In the data rows, zero lies at 4.5, halfway between 4 and 5.
How far apart are the two rows of each pair, measured in a hidden way? 0 means very close, and 20 very far. Two or three weighted sums of its numbers give each row a place; it is the straight-line distance between the places.
[4 5 6 5 4 4 5 3 3 5 9 7 4 5 7 5 4 7 7 1 4]
[6 7 7 4 4 5 4 4 4 5 3 7 6 3 6 4 2 6 3 4 3] -> 8
[5 4 3 7 6 1 7 5 4 6 4 4 5 5 7 4 6 4 7 4 3]
[6 6 5 5 5 4 7 6 2 5 3 6 6 4 6 6 1 6 3 3 4] -> 16
[2 3 4 5 7 6 6 6 5 1 4 5 5 3 6 1 5 2 5 6 6]
[4 5 5 4 5 4 4 4 7 6 4 5 5 4 5 3 7 2 6 6 5] -> 1
[7 7 7 3 5 7 3 3 7 5 4 7 6 3 5 2 4 4 2 5 3]
[4 4 6 5 3 3 5 3 3 7 8 6 5 5 7 6 4 7 7 1 4] -> 10
[4 5 5 4 4 6 4 3 4 3 5 4 4 5 4 6 3 5 3 4 5]
[8 7 7 2 5 7 2 2 7 5 4 7 6 4 4 3 3 6 1 4 3] -> 3
[2 3 5 4 5 6 4 4 6 2 6 5 4 4 4 3 5 3 5 5 6]
[3 2 2 6 4 3 5 5 4 4 5 1 4 6 3 5 6 4 5 4 5] -> 11
[3 2 1 7 4 2 6 6 3 5 3 0 3 6 3 6 6 4 6 5 5]
[6 7 7 4 4 5 5 4 3 6 4 7 7 4 6 5 2 6 3 4 3] -> 11
[4 4 6 3 3 6 4 4 5 5 6 5 4 5 4 5 3 5 4 3 5]
[2 3 3 6 8 6 7 7 4 1 4 5 5 3 6 1 5 3 4 6 5] -> 6
[3 4 6 5 3 4 4 3 3 6 8 6 4 6 6 7 4 6 7 2 5]
[3 4 5 6 4 3 6 4 2 5 8 5 4 5 6 7 3 6 7 1 4] -> 4
[4 5 6 4 4 7 4 3 5 3 6 5 4 5 4 5 3 6 3 3 5]
[6 6 6 2 3 3 1 4 7 6 2 4 4 4 1 7 5 4 4 7 5] -> 3
[5 7 6 4 5 5 5 5 4 4 3 6 5 4 5 5 2 5 3 5 4]
[2 4 5 5 4 3 6 4 3 5 8 5 3 6 6 6 5 5 7 3 5] -> 3
[7 7 7 3 4 7 2 3 6 5 4 7 6 3 4 3 3 5 2 5 3]
[4 5 2 7 6 2 7 5 3 5 3 3 5 5 6 4 5 4 6 4 4] -> 7
[3 4 4 4 5 4 4 5 7 4 4 4 4 4 4 3 7 2 6 7 5]
[5 5 4 6 5 2 6 4 4 6 5 4 5 5 7 4 6 4 7 4 3] -> 6
[7 7 7 3 4 7 3 4 7 5 4 7 6 3 4 2 4 4 2 5 4]
[4 4 3 7 5 2 7 5 2 6 4 3 4 5 6 5 5 5 6 3 4] -> 10
[4 4 6 4 4 7 4 4 4 3 6 6 4 4 4 5 3 5 3 3 5]
[5 4 4 3 3 5 2 5 6 4 2 3 4 4 1 6 4 4 2 7 6] -> 4
[5 5 5 3 5 3 3 4 7 6 4 5 4 4 4 3 7 3 7 6 4]
[2 3 3 6 6 6 6 7 4 1 4 5 5 3 6 1 5 3 4 5 6] -> 13
[4 4 4 4 5 4 4 5 7 4 4 5 4 4 4 3 7 2 6 7 5]
[7 7 5 5 5 5 5 4 3 6 3 6 6 4 5 5 1 7 2 3 3] -> 16
[4 4 6 5 4 4 5 3 4 6 8 5 5 5 6 6 4 6 7 1 4]
[6 5 5 3 3 5 2 4 6 4 3 4 4 4 2 6 4 4 2 7 5] -> 6
[6 5 6 2 3 4 2 5 6 5 2 4 4 4 2 6 4 4 4 7 6]
[3 2 1 6 4 3 5 5 4 5 4 1 2 6 2 7 6 5 5 5 5] -> 15
[5 5 4 6 5 2 6 4 4 7 5 4 5 5 6 5 6 5 7 4 4]
[4 4 2 8 5 1 7 6 2 6 5 4 5 4 7 4 5 5 7 3 3] -> 7
[3 2 2 7 4 3 6 4 3 5 7 2 2 6 4 5 6 5 5 3 4]
[6 6 6 4 4 7 3 4 6 4 4 7 5 3 4 3 4 5 3 4 4] -> 8
[5 5 3 7 5 2 7 5 3 6 4 4 5 5 6 5 5 5 7 3 4]
[7 7 7 4 4 4 5 4 4 6 4 7 7 3 6 5 2 6 4 3 3] -> 8
[7 6 7 3 5 7 2 3 6 4 3 7 6 3 4 3 3 4 2 5 4]
[3 3 3 5 6 6 6 6 4 2 4 4 5 4 5 2 5 3 4 5 5] -> 5
[4 4 6 5 4 4 5 3 4 6 9 6 4 5 6 6 4 7 7 1 4]
[7 7 7 3 4 7 2 4 6 5 4 8 6 3 4 3 4 4 2 4 4] -> 14
[3 3 2 5 5 4 5 5 4 4 3 2 3 5 3 4 6 3 4 6 5]
[5 4 3 3 4 5 3 5 6 5 2 3 4 5 2 5 6 3 4 7 6] -> 6
[4 3 2 7 4 2 5 4 3 6 6 1 3 7 4 7 5 5 6 3 4]
[3 4 3 5 7 6 6 6 4 2 4 5 5 4 6 2 4 3 4 5 5] -> 12
[3 2 1 7 4 3 6 6 3 4 5 2 3 6 4 5 7 3 5 4 5]
[2 3 3 5 7 6 6 6 5 1 4 4 5 3 5 1 5 3 4 5 5] -> 7
[6 7 6 5 4 4 6 6 2 5 3 7 6 3 6 6 1 6 2 4 4]
[6 5 5 3 2 4 2 5 6 6 2 3 4 4 2 7 4 5 3 6 5] -> 12
[6 7 6 5 4 5 5 4 2 5 4 6 5 4 5 6 1 7 2 3 4]
[6 5 5 3 3 4 2 5 5 6 2 4 5 4 2 6 3 5 3 6 5] -> 4
[4 2 2 7 4 3 5 4 4 5 5 1 4 6 4 5 6 4 5 4 4]
[6 7 7 3 5 8 3 3 6 4 4 7 5 3 4 2 4 4 2 5 3] -> 14
[5 4 4 6 5 3 6 5 3 6 5 4 5 5 5 5 4 5 6 4 4]
[4 4 2 7 6 3 7 5 3 5 5 4 5 5 6 4 5 5 5 3 3] -> 4
[5 5 5 3 3 5 3 6 6 5 2 4 5 4 2 6 4 4 3 7 6]
[7 7 7 4 4 5 4 4 4 6 4 7 6 4 5 6 2 6 2 3 3] -> 3
[2 4 4 5 7 6 6 6 4 1 4 5 5 4 5 2 4 3 4 5 6]
[8 8 6 5 4 5 5 4 3 6 3 6 7 4 6 5 1 6 3 4 3] -> 10
[3 2 1 7 4 2 6 6 3 5 5 1 3 6 4 6 6 4 5 4 5]
[2 3 4 4 5 6 4 6 5 2 5 4 3 4 4 3 6 3 5 6 6] -> 11
[2 3 5 4 5 7 4 5 6 2 5 5 4 4 4 3 5 3 4 6 6]
[3 4 5 5 3 6 4 4 3 3 6 5 4 5 4 6 4 4 2 4 5] -> 7
[3 4 5 3 5 7 4 4 6 3 5 5 4 4 4 4 5 4 4 5 5]
[5 4 6 4 4 5 4 2 4 6 9 5 4 5 6 5 4 7 6 1 3] -> 10
[4 4 5 4 5 4 3 5 7 5 4 5 4 4 4 4 7 3 6 6 5]
[6 5 5 2 2 4 2 6 6 6 3 4 4 4 1 7 4 4 3 7 6] -> 10
[2 3 4 5 7 7 6 6 5 1 4 5 5 4 5 1 5 3 5 6 6]
[5 4 4 3 5 4 3 4 8 5 4 4 4 5 4 3 7 3 7 7 5] -> 13
[6 5 3 6 6 3 6 4 4 6 4 3 5 6 6 4 5 5 5 4 3]
[6 6 6 2 2 4 2 5 6 6 2 5 4 4 2 6 4 5 3 7 5] -> 11
[3 3 4 4 5 6 4 6 5 2 5 5 4 4 4 3 6 3 5 6 6]
[4 4 5 3 5 4 3 5 7 5 5 5 4 4 5 3 7 3 6 6 5] -> 2
[3 4 7 4 3 4 4 3 3 5 9 6 4 5 6 7 4 7 7 1 5]
[3 4 6 5 3 4 4 3 3 5 9 5 3 6 6 7 4 6 6 1 4] -> 4
[6 7 5 5 5 4 6 5 2 4 2 6 7 4 6 5 1 6 3 4 4]
[4 5 6 4 3 4 5 3 4 6 8 6 4 5 6 7 4 7 7 1 4] -> 12
[8 8 7 2 5 7 2 2 6 6 4 7 6 4 5 3 3 5 2 5 2]
[2 3 3 5 7 6 6 6 5 1 4 5 5 4 6 1 6 3 6 6 6] -> 7
[5 4 3 7 5 2 6 6 3 6 4 4 5 5 6 4 5 5 6 4 4]
[3 3 2 7 4 3 7 5 2 5 6 2 3 6 4 7 5 4 5 3 4] -> 5
[6 7 6 5 4 4 6 5 2 4 3 6 6 4 5 6 0 6 2 4 4]
[5 4 3 7 5 2 7 5 3 6 5 3 4 5 6 5 5 5 7 3 4] -> 18
[5 5 3 6 6 2 7 5 4 6 3 4 5 5 7 3 6 4 7 5 4]
[5 4 3 6 5 2 7 5 3 6 5 3 5 5 6 5 5 5 7 4 3] -> 5
[6 5 6 2 3 5 2 4 6 5 2 3 3 4 1 7 4 5 2 7 5]
[3 3 1 7 4 2 6 7 3 4 3 1 4 5 4 5 6 3 6 6 6] -> 5
[4 2 2 6 5 3 5 4 4 5 5 1 2 6 3 5 7 4 5 4 4]
[4 2 1 7 4 3 6 5 4 5 5 1 3 6 4 5 7 4 6 4 4] -> 5
[3 4 5 5 4 4 5 2 3 5 8 5 4 6 6 7 4 7 6 1 4]
[5 4 3 7 6 2 8 6 3 6 4 4 4 5 7 4 5 5 6 3 3] -> 4
[2 3 5 3 4 6 3 5 6 2 5 5 4 4 4 4 5 3 5 5 6]
[2 3 4 5 7 6 6 5 5 1 4 4 4 4 5 1 6 2 5 6 6] -> 1
[4 4 6 4 3 4 5 3 4 6 8 6 4 5 6 6 4 7 6 1 4]
[2 3 4 4 5 6 4 5 6 1 5 4 3 4 4 3 6 3 5 5 6] -> 8
[7 7 7 2 4 8 2 3 6 5 5 8 6 3 4 3 4 5 2 4 3]
[4 5 5 3 5 4 2 4 7 5 4 5 5 4 4 3 7 3 7 6 5] -> 6
[7 6 7 3 5 7 3 4 6 5 4 7 6 3 5 3 3 5 3 5 4]
[3 4 5 3 5 7 3 4 7 3 5 5 4 4 3 3 5 3 5 5 5] -> 6
[4 4 4 4 6 4 4 4 7 5 4 4 3 5 5 3 7 3 6 6 5]
[4 4 4 3 5 3 3 4 7 5 4 5 4 4 4 4 8 3 7 6 5] -> 1
[5 6 5 2 2 5 2 5 5 5 2 4 4 4 2 7 4 4 2 7 6]
[7 6 7 3 5 8 3 3 6 5 5 7 6 3 4 3 3 5 2 5 4] -> 8
[4 3 2 7 4 4 5 5 3 5 5 3 3 6 4 5 6 4 5 4 4]
[7 7 6 5 5 4 5 4 3 5 3 6 6 4 6 5 2 6 3 4 4] -> 6
[5 6 5 2 3 4 2 4 6 5 2 4 4 4 2 5 5 3 3 7 5]
[4 3 2 7 5 2 7 5 3 5 4 2 4 5 6 5 5 5 6 4 4] -> 17
[2 4 3 4 7 6 6 5 5 1 3 4 4 4 5 1 5 3 4 6 5]
[5 4 3 7 5 2 6 5 3 7 4 3 5 5 6 5 4 5 6 3 4] -> 12
[7 7 6 5 4 5 6 5 2 5 3 6 6 4 5 6 0 7 1 3 3]
[4 2 2 7 5 3 6 5 3 5 5 2 4 6 4 5 6 4 6 3 4] -> 13
[4 4 3 4 5 2 3 5 7 6 4 4 4 4 4 3 9 2 8 7 5]
[5 6 5 3 3 4 3 6 5 6 2 5 5 4 3 6 4 4 4 7 6] -> 17
[2 3 4 4 6 6 4 5 5 2 5 5 4 4 4 3 5 3 4 5 6]
[6 6 5 2 2 4 1 5 6 5 2 5 4 4 2 6 4 4 3 7 5] -> 9
[3 4 5 6 4 3 6 4 2 6 8 5 4 5 6 7 4 6 7 1 5]
[6 5 5 2 3 4 2 4 6 5 2 4 4 4 1 7 4 4 3 7 5] -> 5
[4 2 1 8 5 2 7 5 2 5 6 2 4 6 6 4 6 4 7 3 4]
[8 7 7 2 5 7 2 3 7 6 3 6 6 3 4 3 3 5 1 5 3] -> 8
[4 2 1 8 4 3 6 5 4 6 6 2 3 6 4 4 7 4 6 3 4]
[5 3 2 7 6 3 7 6 2 5 4 3 5 5 6 4 5 4 5 4 4] -> 4
[3 2 2 7 5 3 6 6 3 4 4 2 3 5 4 6 6 4 5 4 5]
[3 1 2 7 4 2 6 5 3 5 6 1 3 7 4 6 7 4 6 3 4] -> 4
[6 5 5 2 2 4 1 4 6 6 2 4 4 4 2 6 4 5 3 7 5]
[1 3 3 4 6 7 4 5 5 2 6 4 4 5 4 3 6 3 5 5 6] -> 5
[2 3 3 5 7 7 6 6 4 1 4 5 5 4 5 1 5 2 4 5 6]
[7 7 7 2 4 7 2 4 6 5 3 7 6 3 4 3 3 4 2 6 4] -> 7
[5 5 5 3 3 5 2 5 5 4 2 3 3 4 2 7 4 5 2 7 5]
[2 3 4 4 6 6 5 5 6 2 6 4 3 4 4 2 6 3 5 5 5] -> 10
[4 2 1 8 5 3 6 5 3 4 5 2 4 7 5 4 6 4 6 4 4]
[4 3 2 6 5 4 5 5 4 4 4 2 4 6 3 5 5 4 5 4 5] -> 7
[7 7 6 4 4 5 5 4 4 6 3 7 7 4 5 5 2 6 4 4 4]
[7 6 7 3 4 7 3 3 6 5 5 7 6 3 5 3 3 5 2 4 3] -> 7
[7 7 6 5 4 6 6 5 3 4 3 6 7 4 6 5 1 6 1 3 3]
[2 3 3 5 7 7 6 5 5 0 4 4 4 4 5 1 6 3 4 6 5] -> 7
[2 3 4 5 7 7 6 6 4 0 4 4 5 4 5 2 5 3 3 5 5]
[5 5 5 3 3 5 3 6 5 4 3 3 4 5 2 6 4 4 3 7 6] -> 2
[5 5 3 6 5 2 7 5 3 5 4 4 4 5 6 5 4 5 6 3 3]
[2 3 2 5 7 6 6 6 4 0 4 4 4 4 5 2 5 3 4 5 6] -> 9
[3 2 1 6 4 2 6 5 3 5 5 1 2 6 3 6 6 5 5 4 5]
[2 3 4 3 6 7 4 5 6 2 5 4 4 4 4 3 5 4 4 5 5] -> 5
[2 3 4 4 5 6 4 5 6 2 5 4 4 4 3 3 5 4 4 5 6]
[7 7 6 5 4 4 5 5 3 6 4 7 7 4 6 6 2 7 4 3 4] -> 7
[2 3 4 3 5 7 4 5 5 2 6 5 4 4 4 3 5 3 4 5 6]
[2 3 3 5 7 6 6 6 5 1 4 4 5 4 6 1 5 2 5 6 6] -> 6
[4 4 6 5 4 3 6 3 3 5 8 5 5 5 6 6 3 7 6 1 4]
[6 6 7 3 4 7 2 4 6 5 5 8 6 3 5 3 4 5 2 4 4] -> 5
[5 5 5 3 5 4 3 4 7 6 4 5 5 4 4 3 7 3 6 6 5]
[2 3 3 5 7 6 6 6 5 1 4 5 5 4 6 1 5 3 5 6 5] -> 1
[7 7 6 6 4 4 7 6 1 6 2 6 7 4 6 6 0 7 3 4 4]
[4 5 5 2 4 4 3 4 7 5 5 5 4 4 4 3 7 3 6 6 5] -> 16
[4 4 4 3 5 3 3 5 7 6 4 5 4 4 5 3 8 2 7 7 5]
[7 7 7 2 4 8 2 3 7 4 5 8 6 3 4 3 3 5 1 5 3] -> 5
[8 8 7 2 5 8 2 2 7 5 3 7 6 3 4 3 3 6 1 5 3]
[4 2 2 7 4 3 5 4 4 6 6 2 4 6 4 5 7 4 6 3 4] -> 7
[5 2 2 6 4 3 4 4 4 6 5 1 3 7 3 5 7 4 6 4 4]
[5 4 3 6 5 2 7 5 3 6 4 3 4 5 5 6 5 5 6 4 4] -> 7
[4 4 5 5 4 4 4 3 4 6 9 5 4 5 6 6 5 6 7 1 4]
[6 5 5 3 3 4 2 5 6 6 2 4 4 4 2 6 4 4 3 7 5] -> 9
[5 4 5 5 4 4 5 2 4 6 8 4 4 6 6 6 4 7 7 1 4]
[4 2 2 6 4 4 5 4 4 4 5 1 3 6 2 5 7 3 5 4 5] -> 7
[2 3 2 5 7 6 7 6 4 1 3 3 5 4 5 2 5 3 3 6 5]
[7 7 7 2 5 8 2 3 7 4 4 7 6 3 4 2 3 4 1 5 3] -> 13
[6 7 6 5 5 4 6 5 2 5 2 6 6 4 7 5 1 6 3 4 4]
[6 6 7 3 4 7 3 4 6 4 5 7 6 3 4 4 4 5 3 5 4] -> 9
[6 6 6 2 3 4 1 4 6 6 2 5 4 4 2 6 4 5 4 7 5]
[4 4 2 7 6 3 7 5 2 5 5 3 5 5 6 4 5 5 6 3 4] -> 5
[5 4 2 7 6 2 7 5 3 6 4 3 4 6 6 4 6 4 6 4 3]
[2 4 4 4 7 7 5 5 6 1 4 5 5 4 5 1 5 2 5 6 6] -> 12
[7 6 6 4 5 6 3 4 5 6 4 7 7 3 5 3 4 5 3 4 4]
[5 5 5 3 2 4 3 6 6 5 3 5 5 4 3 6 4 4 3 6 5] -> 4
[4 4 5 4 4 6 4 4 5 4 6 4 4 5 3 5 4 5 3 3 4]
[5 4 4 3 4 2 3 6 7 7 4 5 5 4 5 3 8 2 8 6 5] -> 13
[3 2 2 7 5 3 6 6 3 4 4 2 3 5 4 5 6 4 4 4 5]
[5 4 2 8 6 2 8 6 3 6 3 3 5 5 7 3 6 4 7 4 3] -> 16
[7 8 6 5 4 5 5 4 3 5 3 6 7 4 6 5 1 7 2 4 3]
[4 3 2 7 5 3 6 4 2 5 6 1 3 7 4 5 6 4 5 3 4] -> 5
[4 2 1 8 5 2 7 5 2 6 5 1 3 6 4 5 6 5 6 3 4]
[7 7 7 4 4 4 5 4 3 6 4 6 6 4 6 5 2 6 3 3 3] -> 13
[5 4 3 7 5 2 6 6 3 6 5 4 5 5 6 4 5 4 7 4 4]
[3 4 5 4 4 4 5 3 4 5 8 5 4 5 6 6 4 7 6 1 4] -> 8
[7 7 6 3 5 8 3 3 6 4 3 7 6 4 4 2 4 4 1 5 3]
[4 4 4 4 5 2 4 5 7 5 5 5 4 4 5 2 8 3 8 6 4] -> 13
[2 4 3 6 7 6 7 6 4 1 4 5 5 4 6 1 4 3 5 6 6]
[7 8 7 4 4 5 4 3 4 6 4 7 6 4 5 5 2 6 3 3 3] -> 1
[3 3 4 4 5 3 3 6 6 4 5 5 4 4 5 3 7 3 7 6 5]
[6 4 3 7 5 2 6 5 3 6 4 3 5 5 6 4 5 5 5 3 3] -> 4
[2 2 4 4 5 7 4 5 6 2 6 5 3 4 3 3 6 3 5 5 6]
[2 3 4 4 5 6 4 5 6 2 5 4 3 4 3 3 6 3 5 6 6] -> 3
[4 2 2 7 5 3 5 5 5 5 5 1 3 6 4 5 7 4 6 4 4]
[6 6 6 1 3 4 1 4 7 6 2 4 4 4 1 7 4 5 3 7 5] -> 15
[7 7 5 5 5 4 6 5 3 5 2 5 6 4 5 6 1 6 2 4 4]
[4 4 2 7 5 2 7 6 3 5 4 3 4 5 6 4 5 4 7 4 4] -> 15
[6 7 6 4 4 4 6 5 3 5 3 6 6 4 6 6 0 6 2 4 4]
[4 2 1 7 4 2 6 5 3 6 5 1 3 6 4 7 6 5 6 3 5] -> 19
[6 7 6 3 5 7 3 3 6 5 4 7 5 3 5 3 3 5 2 4 3]
[2 3 3 5 7 7 6 6 4 0 4 4 5 4 5 1 5 2 4 6 5] -> 4
[6 5 3 7 5 1 7 5 3 7 4 3 5 5 7 5 5 5 7 4 3]
[4 2 2 8 5 2 7 4 2 6 6 1 3 7 4 6 6 5 6 3 4] -> 13
[2 3 3 6 7 6 7 7 4 0 4 4 5 4 5 2 4 3 4 5 6]
[7 6 6 2 5 7 3 3 7 5 3 6 6 3 4 3 4 4 2 6 3] -> 7
[5 5 5 3 3 3 3 6 6 5 3 4 4 4 3 6 5 3 4 6 6]
[3 2 3 7 3 3 6 4 3 6 7 2 2 6 4 7 6 5 6 2 5] -> 9
[3 4 7 4 3 4 4 2 4 6 9 6 3 5 6 6 5 6 7 1 4]
[6 6 5 3 3 5 2 4 6 5 2 3 4 5 2 7 3 5 2 6 5] -> 9
[5 6 5 3 3 5 2 4 6 4 3 4 4 4 2 6 4 5 3 7 5]
[3 4 7 4 3 4 5 3 3 6 9 7 4 5 6 6 4 6 7 1 4] -> 4
[2 3 5 3 5 7 3 4 6 2 6 4 3 5 4 4 5 4 4 5 6]
[2 2 3 5 5 6 5 6 4 1 5 4 4 4 4 3 5 3 4 5 6] -> 6
[2 3 4 4 5 6 4 5 5 2 5 4 4 4 4 3 6 3 5 5 6]
[5 3 3 7 5 1 7 6 3 7 4 4 5 5 7 5 6 4 7 4 4] -> 10
[4 4 6 4 3 6 3 4 5 4 6 6 5 4 5 5 3 6 4 3 5]
[7 6 6 3 3 4 2 5 6 7 2 5 5 4 3 6 4 5 4 6 5] -> 4
[7 6 6 2 2 4 2 5 6 6 3 6 5 3 2 6 4 5 3 6 5]
[5 5 5 3 3 4 3 5 6 5 2 3 4 4 2 6 5 4 3 7 5] -> 3
[5 4 3 7 6 1 7 6 3 6 3 3 5 5 6 4 6 4 7 4 4]
[5 5 5 3 4 5 3 5 5 4 2 3 4 4 2 6 4 4 2 7 5] -> 9
[4 4 4 3 4 4 3 6 7 5 5 6 5 4 4 3 7 3 7 6 5]
[6 5 6 2 5 4 3 4 8 7 4 5 5 4 4 3 7 3 6 6 4] -> 2
[5 4 3 7 6 2 7 5 3 6 4 3 4 5 6 4 5 5 5 4 3]
[1 3 4 3 5 6 4 5 6 1 5 5 3 4 4 3 6 2 5 6 6] -> 14
[7 7 7 1 2 4 1 4 7 6 2 5 4 4 2 7 4 4 3 7 5]
[6 6 5 2 2 4 2 5 7 6 2 4 5 4 2 6 4 4 4 7 6] -> 3
[3 2 2 7 5 2 6 4 3 5 5 1 3 7 4 5 7 4 6 4 4]
[7 7 7 4 5 5 4 3 5 5 4 7 6 4 6 4 2 7 4 3 3] -> 7
